In the data rows, the value 128 means zero.
Here are some points:
[ 70 156 117 125 101 179 133 132 114]
[ 76 150 131 139  96 153 188 131 114]
[ 65 166 108 138  94 203 154 131 117]
[103 173 117 109 115 179 148 149 101]
[ 53 187 130 170  93 212 196 119  94]
[180  80 129  97 177  67  91 135 138]
[148  96 108  92 169  47  72 113 125]
[188  88 103 100 159  68  95 112 130]
[163 103 134 136 148  76 111 122 130]
[149 108 120 110 160  67 106 115 136]
[ 34 186 103 143  54 223 163 120  90]
[ 55 194 132 166  71 196 185 137 114]
[170 106 126 107 148 112 119 112 129]
[120 138 110  99 153 130 125  98 125]
[ 88 166 131 159  80 209 175 129 111]
[148 105 125 102 132  53 112 118 133]
[125 174 127 159 105 171 157 121 129]
[ 93 170 140 140  80 170 141 135 112]
[ 12 188 133 170  94 214 206 137 115]
[106 117 129 112 128 108 125 118 136]
[125 131 108 116 123 137 113 119 114]
[ 30 192 116 173  83 241 163 141 141]
[142 123 128 134 127 133 128 115 159]
[155  73 129 101 170  70 105  96 124]
[ 48 190 123 139 100 194 189 117 105]
[146 104 124 142 129 100 113 152 137]
[ 86 144 125 166 133 191 151 148 141]
[184 102 130  97 154  61  74 117 130]
[115 147 141 142 127 156 144 138 127]
[ 89 185 144 167  85 188 161 143 108]
[138 124 157 138 135  95 125 140 128]
[144  93 143 160 134 107 100 148 145]
[115 150 116 122 131 147 126 141 139]
[101 154 151 152 131 167 190 132 112]
[105 134 133 127 112 151 151 134 124]
[ 78 172 110 150  78 176 145 159 119]
24 more points follow, each with its number after it:
[ 96 143 117 166 111 140 137 137 115] 0
[ 85 167 140 177 118 200 185 119 111] 1
[141 131 132 142 122 103 135 117 131] 2
[131 167 142 150 112 160 148 125 111] 3
[140 136 134 129 131 109 140 133 119] 4
[ 25 178 128 154  75 209 181 153 119] 5
[188 118 116 113 144  86  88 118 128] 6
[157 104 150 111 138 100 104 144 150] 7
[182 122 141 100 141  81  96 100 120] 8
[222  87 149  92 180  27  92 110 133] 9
[ 74 178 136 164  88 238 159 156 133] 10
[226  47 136  83 176  35  74 107 148] 11
[133 181 122 135  93 164 124 107 100] 12
[162 115 138  94 153  80  94 121 139] 13
[141 159 130 121 117 159 113 114 140] 14
[249  68 111  99 186  53  82 101 147] 15
[123  96 120 131 129 101 125 153 115] 16
[224  76 134 110 175  33  99 134 140] 17
[103 133 105 114 140 132 162  97 115] 18
[222  67 134  94 166  40  78  99 123] 19
[157 124 137 150 118  90 116 141 151] 20
[208  46 126 116 160  56  85 143 175] 21
[173 116 137 120 161 108 122 103 111] 22
[205  72 128  82 179  66  67 123 175] 23
Which of these numbered points is nearest to each point below, ignoring the direction in which the first points spread most? Its number follows each.
[ 39 160 120 187  77 161 147 156 131] > 0
[166 115 116 105 153 126 115 126 149] > 23
[209  65 117 109 162  20 103  89 138] > 2
[ 88 140 136 169 114 132 151 140 139] > 0
[121 161 150 149 115 162 169 121 110] > 9
[196 116 142 112 162  77  93 128 132] > 3
[255  70 141  87 194  36  77  98 114] > 22
[143 102 111 107 161  98 122  93 119] > 18
[ 91 157 136 151 132 179 156 137 130] > 1
[ 20 188 124 166  85 213 187 156 126] > 5
[ 88 173 129 131 104 171 143 122 120] > 13
[196  50 149  77 175  59  75 134 143] > 7
[110 150 125 161 106 177 136 141 129] > 10
[ 87 143 121 134  98 171 136 101 108] > 19
[151  66 135 120 180  69 142 114 139] > 1
[165 108 113 119 161  99 112  98 131] > 22
[207 106 132 124 146  96 102 111 132] > 3
[ 57 166 130 153 121 220 170 169 128] > 10
[153 109 113 112 127 102 102 159 150] > 7
[121 142 132 133 126 148 149 138 125] > 4
[ 96 145 126 172  76 195 150 153 128] > 21
[179 116 149  89 136  89 116 137 114] > 9
[125 117 107 105 160 131 121 125 148] > 23
[154  83 126 110 166  98 134 149 140] > 16
[230  60 112  78 196  68  95 119 139] > 15
[ 63 185 132 143  91 207 152 157 133] > 7
[193  98 114  95 155  77 102 101 133] > 19
[163  94 138  86 163  40 123 102 116] > 18
[181  73 138  84 169  42  79 113 127] > 13
[119 148 117 168  93 134 131 139 148] > 20
[127 131 127 108 117 130 109 145 125] > 13
[181 123 113 131 153 113 113 120 131] > 15
